Each row is where one point has got to under a steady rotation. How many ticks took it there?
The counts run from 0 to 405.
[-20  18  -3  12  15  -5   7   1 -21 -11  23   5  -8  -2  -5 -25   8   2
 -12  -2  -7  -5  -4  -8   2 -11 -17  21  27  18   1   3  18  -5  -8  26
  25  18  12 -17  -2   2 -15  43   2 -28  -4  -1  -5  17   9  15   5  26
   3   2  -4  14  -7  20  16]	11
[  2   6 -20   1 -20  -6  -9   9   0 -10   4  27   1  -1  12  11  26   5
  24 -16  14   2  24   4 -10 -27  20 -12   3  -3   9   4  17 -19 -27  -3
  -1 -22  -7 -15  33  -9   4  -5   2   6  10 -14  -7   3  16  24  16 -17
  17  -4 -11   1  -8  12 -22]	360
[-11   1 -17 -12 -21  -1  12   8  -8  -4  28  25  -7   8   5 -11  12  -6
   6 -23  14 -14  15  -9  -1 -22  -6   5  10  14  11  -3  22 -34   2  12
   8 -19   2 -28  21  16 -18  26  -1  -8  20 -14 -14   4  -9  11  17  -8
   1  -6 -18  12 -16   8   3]	45
[  1  29   9   3  16   0  -3   0 -16 -19  -5  19 -14  -1  11 -11  16  -4
 -15 -11   0 -14   3 -30   0 -18  -8   2  -9  23  -1   0  23  -6 -19  -4
  25  -3  16 -25  14   6   0   3  16 -13  -6   9 -22   5  27 -18  23  13
 -30   6   0  15   7  -5  20]	20
[  7   0 -24 -29   7 -28 -20   3 -15 -13   9   5  11  -5  -9   9  31   4
 -25   0   1 -13   6  -1 -24  16  -2   0   3   6  -7 -14  28 -11 -13  11
 -11   3   4 -36   5  21  -2   7 -12 -15  20 -13   0   6  -3  -4   8  -1
  13   6 -25  13 -31  -1   0]	196
[-19   1   9  -6 -16  -4   4  15 -18  -4  17   7   0   2  19  -3  22 -13
  11 -18 -16  -4  19 -20  25 -11 -13  16   2  16   8 -17  17 -20   7  -4
  23  -3   5 -23  14   7 -21  28 -10 -27  18 -13 -22  13 -15   2  17  -5
  -2  17   4  20   7   3   4]	171
[ -4  -2 -13  11   5 -22   4  25 -18   1  -1  11  14 -10   8  20  35  11
 -10 -43  -5   8  20   0  19 -12  -2 -20 -15   5   0 -14  19  -7 -20  -1
  12   4  24  -9  13   9  -9   6  -9 -39  13 -10  -6 -12   9   6   7  -9
   4  13  -2  12  -7  -6  13]	252
[ 15  15 -11 -11   5   6 -21  -5  -7 -34 -18  13  -9  -4  -3  -5  20 -13
 -16  -4  -4   2 -20  -5 -27 -12 -11   9  -1  -5 -11 -18  15 -10 -19 -20
   7   2  20 -27  18   8   2  -9  -3 -15   6  -4 -12   1  20  14  23  13
  16  19  -5   3 -11   3  10]	116
[ 17  13 -22  -1  -9  21  -2   3   2 -19  -8  17  -4  -2  17  -7  22   0
   4 -13  13   7   1   0 -25 -27 -14  -1  -1  -4  -6 -12  28 -20  -6  -2
  17  -1  13 -36  40  10   0   2   2  -7   2  -8 -22   7  23   6  32   1
   5  14  -9  -5  -9   0  14]	237
[-29  -3  13  11   0 -30   4   6 -17  -5  -9   9  13   2  -3 -15   2  11
 -14 -27 -19 -23   9   4  14 -15  -2  13  12  21  -8  -6  23  -7 -19  13
  17  -7  21   0  -3  23 -22  24  -5 -14  11 -15  -5   4  -9   9   3 -21
   9  23 -11   9  -8   8   2]	92
[-10  -8  -6   1  -9 -22 -17  26 -11  -8  21   6  -5   6   6  28  25 -14
  26 -19  -1   1  30 -23  13  -7   7   0   2   3   8   0   0  -6 -27   2
  -3  -9  -2 -10   6 -21  -4  14 -19 -24  14 -22  -8  -7  -6  20   0   5
  20  -3   2   7 -13  23 -22]	169
[  3   8 -24  23  -6   2  -7  14  -6 -14   3  31   1 -14   8  -2  18   6
   5 -27  11   9   2   4  -8 -39 -14 -10  13   3   4   8  17 -20 -11  19
  -2  12  10 -16  17   2 -11  18  -7 -13   5 -13 -14 -10  36  27  17 -16
  23   3  -3 -11  -9   6  -4]	125
[ -7  -6  -6 -11   2 -14 -12  35 -23 -38   7 -16 -11  -4   7  18  11   0
  27   0   3  16   9 -24  -4 -13 -11   9  10   4  -4   8   4  15 -28   1
   0  10 -11 -12  -3 -15   4  15  -8 -29   1 -15  -8 -17   8  12  -3  21
  11  -6   0   3 -22  28 -14]	290
[  2   1  41  18   1  12 -15   9 -31  -4 -21  -3 -10 -16  12  -3  18  -3
  13 -16  -3   0  13 -12   0 -10  25 -12  -1  21   3   9  41  -2 -29 -25
  14  10  -6   1  14 -24  -9  -7  15  -2 -18  -6 -20  -2  -1   5   9  18
  19   1   1  -6  -2  -2  -2]	64
[  6  -2  11  28  -2  -5 -17  18 -23   1  -3  19 -10  -4  16  12  24   7
  11 -32   5   5  25 -11  13 -15  27 -21 -22   9   3   8  18  -3 -39 -22
   9  -6   6  11  13 -17  -4  -8   2 -19  -4 -12 -19 -11  13   3   4  13
   6 -11  -2  10  -2   1  -1]	377
[-27   6  32   3  14 -20   3  -3 -24   1  10  -3   2  -5  -6 -13  16   7
 -20  10 -26 -22   4  -7  11 -14  -8  13  15  20   1 -12  23  -6 -12  15
  33  16   9  -6   6  21 -16  20  11 -11   4   3  -3  17 -11   0 -11  21
  11  11   2   9  -7   8  11]	340
[ -7   0  -6   1 -23  13 -11  13 -11 -10  18  24 -11   6  14  -8   3 -14
  18 -26  15  -6  13 -15  -3 -23  -2   1   4  11   5   5  16 -23  -8  -6
  10 -24  -3 -16  21 -11  -9  19   1  -9  11  -7 -32  -6   1  17  30   1
  -1  -7  -6   9  -2  12  -5]	46
[  1 -11   2  10   4 -12 -14  14 -17   2   3 -19  -5   2   0  13  20   5
  14  -2   3  -4  19 -22  -2   1  15 -10   3   9  -3  -8  17  -4 -39  11
   3  20 -17 -24  11 -15   6  -3  -7  15   9 -17   8  -2   4   5 -19  20
  27 -14  -8  -6 -35  14 -12]	386
[-18  -2  -6   9  -2 -21  -7   6 -22  -2  -2  -3  12 -12 -12  -2  27   0
   9   1 -18  16  13  23   7 -16  -4   0  21   4   3 -17  13  -3 -17   3
   5  11   7 -15   6   9 -20   9 -18 -13  15 -20  14  11  -7  44 -12  -1
  37  15  -4   7 -21  22  -9]	122
[-10   7  -5 -12  -8  -8   0  25  -8 -22  17  12 -18  13   4  -1   5 -21
  -7 -22  -5 -13  -2 -34  10 -15 -26  23  13  10  -1  -3  17 -21  -1  10
  17   0   4 -22   2  10 -17  29  -1 -13  26  -7 -19 -10   4  -4  17   9
  -1   9  -1   0 -11   6  13]	293
[  9   8  -9  23   4   1 -16  -2   1   5 -13   4   4   1   6  -2  20  -3
 -15 -31   4 -15   7 -25  -3  -6  18 -15  -2  12  11 -12  26 -31 -30  -5
   0   3  -2 -34  18 -12   9  -3   2   4  13 -17 -26   0  17  -9  22 -12
  21  17  -5 -12 -14  -4   2]	390
[-12  17  14   3  -1 -19   2  13 -22  -7  -6  22   7 -10  17  -4   6 -12
  15 -22  -4 -10  26  -8  15  -6  40  -6  -6  25   5  10  24 -15 -30  -7
   8 -19  11  -6  -3  15 -14   9   2 -13   2 -17   1   6  15  14  10 -27
 -10   6 -23  17   1  -4   5]	174
[  1   0   6  10  12 -22 -34  -2 -32 -17   9  15 -15 -10  -5   0  22   0
   4  -3  -1  11   4  -3  -7  -6   1   5   6   4   4   5  -1  13 -38 -13
  -2  -3   3   3  -3 -23  -4   9  -8 -29  -7  -1 -10  -7  10  27  12  33
   2  -7  -2  27  -6  29  -9]	8
[  1   6  -8   1  10 -27 -13  21 -25 -12  -2  11  -2 -21  -6  11  40   4
   0 -18 -10  21  10   4  12  -9  -4 -14 -10   6  -2  -9   7  16 -29 -23
   3   6  14  -6  -1  -8   0   0 -13 -47  -2  -6  -6  -8  15  14  12  21
   0   8   5  25  -5   8   3]	130
[  5  -3  -1 -11  -1 -35 -18  31 -26 -14  15   5   8  -8   8  18  19  22
  13   2  -3   0  26   6 -14 -16  -7  -4 -12  13 -12 -14  10  25 -23   6
   5 -15   1 -13  17  -1  -6  -3  -8 -11  -2  -7   3  -2  -6   7   5   0
 -18  -7 -19  14  -9  10 -26]	209
[-20  -2   6  -4  -8 -11   5  14 -37  -7  28  -3  -5   3 -13   4   4  16
  21   1  -8  -2  18   9  10 -17   1   4   8  24  -4 -10  13   8 -16  20
  10   1   3  -6  12   0 -24  10  -6  -8  12  -8  17   8 -17  37 -17  24
  14 -15 -16  14 -23  19   1]	370
[  6  23   9  25   0  -7  -7  19   0  -5  -6  28 -11  -4  16  -5  24  -5
  -2 -28   3  -9  10 -37  -2 -30   5 -10   3  20   4   3  12 -18 -23  -8
  15   2  -4 -23  18   0   4  -3  16   1   2   2 -21  -2  34 -11  20   2
 -11  -9   1 -11   2  -4   5]	142
[ -5  -7  -5  -7  -9 -26  -6  15 -16   6   7   6  12 -30  -5   0  43  17
   5   5 -10  23  31  29  -3 -27  -9 -16  11   4  14 -19  20 -10  15  -2
   8  11   7 -19  23   8 -16   9  -9 -10   5  -9   9  16  -8  20  -5  -6
  17   4  -5   8  -7   4 -14]	1
[ 12  18   8  -7   9  -2 -18  26 -16 -41 -14  12  -9 -11  24   4   0 -12
  17  -1  11 -11   6 -20 -15 -10  19   2   5  12 -13  24  18   2 -36   2
   2  17  -2 -20  -1  13   6 -11   8   8  -1  -3  -5  -7  39   4  -8   1
  11 -20 -16 -15 -19  -3  -6]	303
[-16  10   7  14   3 -33  -5  14 -26  -1  12   3  -8  -2 -10 -16   9   9
   3  -6 -10  -7  18  -5   6 -12  23  -2  15  12   9  12  -1  11 -35  11
   1   7  -3  -8 -12   8 -15   9   4  -1  10   1  18  -6  16  24 -14  14
  -2 -24 -19  20 -22  20   0]	135
[ -1  -2 -21 -10  -9 -10   6   9   2   4 -14  -6  16  -7  11   6  42  15
   8  -3 -12  11  25  15 -10 -19  -3 -10   3 -11  10 -19  23 -20 -10  -5
  20  13   4 -29  36  21   5  -3  -8  -3   8 -24   5  14  -8  11  -6  -2
  28  18  -8   9 -13   5  -6]	235
[ -3  18   2  -8  10 -12 -20 -22 -10 -22 -10  23 -12  -5   0  -9  12  -2
  -8  -8  12 -17  -2 -15 -23   0  29  -1   4  -2  -4   1  21 -21 -55 -23
   1 -18   4 -10   0  10  18 -10  12  -2  -6   1  -8   6  19   1  19  20
   4 -10  -9  12 -19  13  -1]	351
[  9  16  10  14  -6   1  -2  15 -24  -9  -1  20 -15  -4   8 -18   6   6
  -7 -35   7   0  -1 -11  -2 -18  -5  -4  -2  17  -2   2  30   0 -10 -11
  14  -7  20 -11   8  13 -13  12  13 -18   6   7 -24 -20  17   2  28  15
 -21  -7 -13  20  -3  -6  27]	254
[ 10   6  -5  -4 -22 -21 -12  28 -20   4  22  26  -8 -16   8  -8  25  15
  12 -26   3  11  24  13  -5 -36   0 -22   1   8   7  -9  10  -3   1  -8
   1 -19   4 -13   9  17 -27   5   3 -10  15   2  -6 -12   7  19   8  -7
  -4 -19 -11  15  -2  -3  -9]	127
[  4   2  -7 -12 -23   8  -7  10 -16  -7  15   8  -9  -3  10   5  30  -1
  21  -1   0  20  26   9  -7 -29 -10  -7  -9   6   2 -26  19  -8   8 -24
  20 -22   1 -27  45  -1  -9   3  -7 -10  -2   0 -10  11 -14  13  18  18
 -10   3  -5  24   3   7  -6]	362
[-10  -5 -21 -10  -1  13   7   2 -17 -33  13  -5  -7   2   2   5  20   2
  15   4  14   9  -1 -15 -13 -19 -22  15  18   1   0  -3  22 -16 -13  11
   8  17  -4 -28  20 -20  -3  25  -6 -18   1 -17 -12   2   1  22   4  22
  27  11   4   0 -25  28  -5]	42
[ -1   6   4  23  14  -2 -12  17 -13 -12  -2  17   2   8  13  16   9 -15
 -13 -38   1 -19  -1 -31  11  -2   1   3  -7  15  -7  -2  32 -23 -29  13
   8  13   8 -12   2  -1  -8   8   4 -17  15 -22 -28  -9  15  -1   7   2
  24  11   5 -16 -10  -9  12]	60
[-11  -7  -6  17 -13 -20  -4  25 -22  12  21  17   4  -2  -5  -1  14  18
  18 -25  -6  -2  28  23   5 -38  10 -14  12  16   4   0  13  -5 -20  17
   5  -7  -5   0  10   3 -30   9  -4   5  15 -11  10  -5   5  40 -12  -8
  17 -10 -12   5 -12  14 -12]	248
[ -1   1   8  19  -9 -23 -16  25  -6  20  -2  -6 -10  -2   6  12  39  -1
   4 -24 -16  -4  30 -20  14 -15  20 -27 -10  14  15 -14  14 -10 -19  -7
   4   6 -18 -34  17  -8   3 -20  -4  10  17 -15   2  -8  -1  -4  -6   2
  11 -12   0   0 -19  -2 -14]	265
[-15   4   2  11   0 -14  -1   8 -38 -17  12   7   1   0  -9   8  -1  11
  25   3   0  -4  21  12   6 -13  17  -1   2   5  -1   6  11   5 -39  15
   2 -10   6   5   3  -7 -13   5  -8  -4   7 -12  15  -2   6  45 -11  13
  16 -11 -15  19 -20  15  -6]	369
[-12   1   5  21   2 -11 -24   4 -22 -12 -10  -1  -6  -7 -14   0  22   2
  13   7 -13  16   3  13  -7 -23  -1   3  18  -1   5  -9   4   2 -27  -2
   6  16  -1  -3  10 -24  -9   3 -15 -11   2 -12   2   3   4  50  -8  12
  42  12   3   1 -11  25 -12]	121
